Each row has a name. Each piece below is followed by the name of the row it came from, unless a question asks for something else. Each question is about the rows just above it. Places in a row count from 0.

z_390: [-172 -227 28 451 309 266 -5 372 279 497 -342 146 -35 209 -103 -299 74 210 -162 438 695 -313 135 869 236 100 135 -204 392 -152 393 -3 522 -358 117 -57 302 -357 -171 -2 94 -130 130 -218 -256 -430 114 2 248 -273 397 -387 -204 -320 -709 35 164 -142 -58 -902]
z_48: [107 190 333 -196 -80 -50 -450 -374 -170 -284 269 -180 328 139 82 50 -132 172 -200 -240 -96 -12 -138 -306 -132 -30 28 49 -121 -408 -64 -115 -276 238 -281 -32 -133 245 -69 -183 199 19 -226 -15 0 -181 -205 340 -98 -37 97 297 410 300 543 -8 40 335 201 270]
z_196: [-172 -227 28 451 309 266 -5 372 279 497 -342 146 -35 209 -103 -299 74 210 -162 438 695 -313 135 869 236 100 135 -204 392 -152 393 49 442 -74 81 285 -134 -472 -96 -82 -41 69 -24 -59 -182 -160 143 -387 286 -323 356 -340 -122 -586 -664 324 127 -89 -146 -751]
z_219: [227 -227 167 -173 40 120 -39 -86 -173 -158 -21 -500 -230 -107 149 42 341 -120 -387 -225 -93 329 -111 -440 -278 -245 -190 6 -301 116 -107 -247 -427 51 -148 93 228 182 215 -189 -26 234 -271 360 138 42 -230 23 -46 68 -86 569 149 125 107 -103 -182 408 29 196]
z_251: [77 212 169 -176 15 -137 -119 -372 -161 -182 136 -67 -169 320 -43 200 -7 -179 23 207 -188 300 80 -339 -227 58 -172 -523 -430 95 -102 -10 -428 159 -142 203 238 333 165 -98 138 31 109 482 271 -44 -371 166 -259 65 60 253 17 117 90 129 -184 395 -126 333]
z_486: [-5 372 279 497 -341 -120 -212 14 -261 -463 23 -102 336 255 123 228 323 -294 -65 142 -277 -154 -23 -622 232 -235 -190 -127 -232 -484 233 -293 -179 -4 -412 147 188 252 34 -29 176 -111 -178 -178 -115 157 -134 369 98 218 96 83 3 -36 549 -82 -146 -38 47 358]
[-10 -428] is in which row?  z_251
tags:
[190] -> z_806
[-228] -> z_607
[212] -> z_273
[-240] -> z_340
[211] -> z_666
[-227] -> z_355
[191] -> z_712
[97] -> z_100
[189] -> z_884
Join z_48 by its entry at place 1:  z_806
asked: [-172 -227 28 451 309 266 -5 372 279 497 -342 146 -35 209 -103 -299 74 210 -162 438 695 -313 135 869 236 100 135 -204 392 -152 393 49 442 -74 81 285 -134 -472 -96 -82 -41 69 -24 -59 -182 -160 143 -387 286 -323 356 -340 -122 -586 -664 324 127 -89 -146 -751]  z_196
asked: [-172 -227 28 451 309 266 -5 372 279 497 -342 146 -35 209 -103 -299 74 210 -162 438 695 -313 135 869 236 100 135 -204 392 -152 393 -3 522 -358 117 -57 302 -357 -171 -2 94 -130 130 -218 -256 -430 114 2 248 -273 397 -387 -204 -320 -709 35 164 -142 -58 -902]  z_390
[23 -46 68] is in which row?  z_219

